A single turn carries every row of the set below to another of its rows. Some are shown first; where does it send the rows asked next?
san: [ 18   2 -14   3   3   8  -8 -20   3  -2  -2  -8   8  -4   9   0  -5  18
   4   2   8   7]
kir: [ -8  14   3   2  14   6 -10 -21   0  -6  11 -11  -6  -6 -11  -3  -3  -7
 -12 -14  -1   9]
nem: [  1   2 -15   1   0  19  10  -3   7  -5 -16  -9  11  -8   2  -1 -14   1
  -7 -14   1   6]
zaru: [ -6   4 -12   9  -6  18   3   8   0  26   7   5   3  -6   0   4   6 -14
  -3  -1   3  11]
tatif: [  3  -5   4  -3  18   0   0  -3   0   0   7  11  14   6 -19   3 -22   0
   0   7   2   1]
Zit: [ -2   8   2   8   6  -5   6   1  -5  -5  11 -13 -26  -1  -3  -2  12  -5
 -17 -10  -8  -3]
Guz: [  2 -12  -1   0   4  -8  15   9   1  -6  18   8  -6  -2  19  10   6   4
  -4 -11  -4   6]
toze: [  9   7   9  -6   3  -9  -7 -23  13   9   1   5  10  -4  -7   2   9  11
  -4   5  -8  -3]
katab: [ -3  -3 -13   3  -1  -9   0  -8   2   8 -13  16  -8   5  -6  -2   4 -12
  -7  -2  13 -19]
Nefo: [ -3   8  -2  -4  -8   4 -14  -9   9   1   9   0  -1   8  -1  24  15  -5
  -9   2 -13   9]
Fales: [  7  -5 -16  -6 -13   2  -3  -2   3  17  15   4  -3   1   6  -9  19   9
  -4  -1  -2 -15]
Migo: [  3   0   1  -8  16 -10   1 -11  -6  -6   9   7  -9  -4  16  -8  14 -13
  10  -5  -1  -4]
taso: [  4  10   9   6  -3   5  -6 -22  -5   0 -11   4 -12   2  -7 -14  -6   5
  -1 -10  14   0]
ber: [-12 -11  11  -8   9   8  -6  -5   6   7  -9  -9  -4   1   5   2   3  21
  -4  -9  14  15]
ribu: [ 13   2  11  -6 -10   2  -8   4   0   0 -14   0   7   4   8  -4   5 -12
  13  12  -1  -1]
Vete: [  5  14 -21  -3  14  -4  17  -3   8 -10   5   0   6  -3  -5 -12   8  11
  -7  -5  -8  10]
Semo: [  8  -4   6  -5   5  -3   7 -14  13  -3  -8  16  -9  -3   9  -7   0 -21
  -8  -7   0  -4]
Sirek: [  5  -6 -14   3  28  11  -7   0  -8   8 -16  -8   6   4  -7  -5   2  -7
   1   0  -1  -8]
tuza: [ 10  -7   0 -12   4   8   3   8  -6  -5  -6  -7 -10   8  12 -10 -13 -12
 -11  17   3  -2]
mepu: [  8   3 -12   3 -12  -5 -13   8   0   3  14  -5  -4   4  -5  -2  20 -15
  -9 -17   2  -4]
gituz: [ -7   0  -8 -12  -2  -4   6  17   6  15   1   9  -9  -1   8 -22   2   9
  -2 -10  -3   2]
pipa: [ 14  -7  -2  -5   3  -4 -16  -3   1  -7 -11   3   6   4  -9  11  -7  17
   2   7  -3  16]
vom: [-24   1  -9   6   7  -2  12   9  10  12   6   4   3 -11  -5 -17   6  -8
  -3  -5   3   4]
gaz: [  3   1  -8  -3 -20  10  12   2  -1   6  11   9 -12  13  -8   0  -6   2
 -15  11   9   0]
goti: [  2  10   0   9  -2   0  -8   3  -2   6  -6   4   8 -15 -12  11  19  -8
   4 -16   0  -5]
bavi: [  9  -1   6   6   7  -2 -14  -2  -2  -2 -28   3   0  -5 -16   1   7   1
  -8  -2   8   1]
visud: [-11   2  12   7   6   7  -1 -10  -6  14   7   8  -5  -5  -1  -1  23   2
  10  -5   7  -7]
Fas: [  0   1 -12  -1  17   0 -12  -1  -1  -7  11  21 -18   0  -5  -1 -16   2
  -8 -13   2   4]
fov: [ -2   7  -1   1   6  18  -5   3  -8  -8   5   3  -3  22  -4   1  -3   0
 -18  -9 -18  -7]
Zun: [  8 -14  -9   6  15   8   3   4   6  -8  -4  -4   4   7   8  10  -3  -5
 -10  20   0 -14]
netul: [ -6   3   5  -2   5   4  -5  12  10  11  20   6  -7   5 -12   5 -11   7
 -14  14 -10  -2]
Fope: [  8 -13 -11  -8  -6  -9  -1  -3  15 -10  -7  -1  -9  -3   6   0  13 -13
 -12   6  18   6]
gove: [-15   8   3  -6  11  11  15   7   7  -1  -9 -16   3  -7   1   6  -8  13
   2  -1   2   6]
zaka: [ -5   1 -17  -4   4   0 -17   2  -1   8  28   1   1   0   5   0 -11  -4
  -5   8 -15  -2]
kisub: [ -1 -14  -8  -3   3  -5  -4  14   3  -6   7 -11   0  13  -7   1   6  15
   0   9   9  23]
mot: [ 11   9  -8  -5   1  13   2  -1  -4   8  -6 -10 -10 -17  -9   1  -4  -6
   4 -17 -17  -3]
Tuku: [  5 -12  -4  -4   7  -7   3   9  11   3  10   3  10   8   0 -17  -7  14
 -22  -5   4  11]
Lota: [ 13  -2  11   9  23  12   0  13  -1   3   3  10   0  -6   7 -16   7  -7
  -3   8  -3   6]
zir: [ -5  -1  -3   1   6  -5 -39   0   3   3   9  -4  -1   1  -1   1  -3  -1
  -3   5  12   5]
sabas: [-4 -6 -9  9 10 16  6 -2 -1  1 10 -6  0  5  0 13  2 10 -5 17 21 11]
Gagi: [  0  -2  -8   0   4   4   1  15   5  -6   7  -7   5 -13  -8 -12  -7  14
   6  -6  -7 -20]
vupo: [  7 -16   2 -15  17  20  12   0   6 -11   7  -2  -7  -8  -3   6  10  -8
  -9  -6   4   0]
kat: [  7  -6  -2  -5 -16  -2   6  16  -1  -5  18   0  -6  12  -4   3   6 -12
   3  -2   6  16]
gek: [ -2   9  -4  -2  18  -1 -17 -19  15  -2   3  -8  -2   3   6   8   0   9
 -14 -10 -12  -4]
Tifed: [-20   2  -4  -6 -11   4  -5  11  10   3 -14 -15  -5   1 -13   0   9   6
   1  -7   8  -5]
mibit: [  8  -1 -14   2  -7   1 -10  -2   2   2  24 -24  -7  -5   0  -4  -2  -3
  -6  12   7   0]
lubav: [  2   3   1   1  -9  -1   8  -4 -12 -13  -3  -6  -6  17  15   2 -11   3
   6   7   5   9]
Kez: [-12  14  -9   5 -10  -6   2   5   7   1  -2   7  11  -5  -3  -1  -2   1
   4   1   9  25]

Guz moves to Tuku
Gagi moves to fov
Now find these:
gituz moves to netul
kat moves to kisub
zaru moves to mibit
sabas moves to san
zir moves to ribu
gek moves to Semo

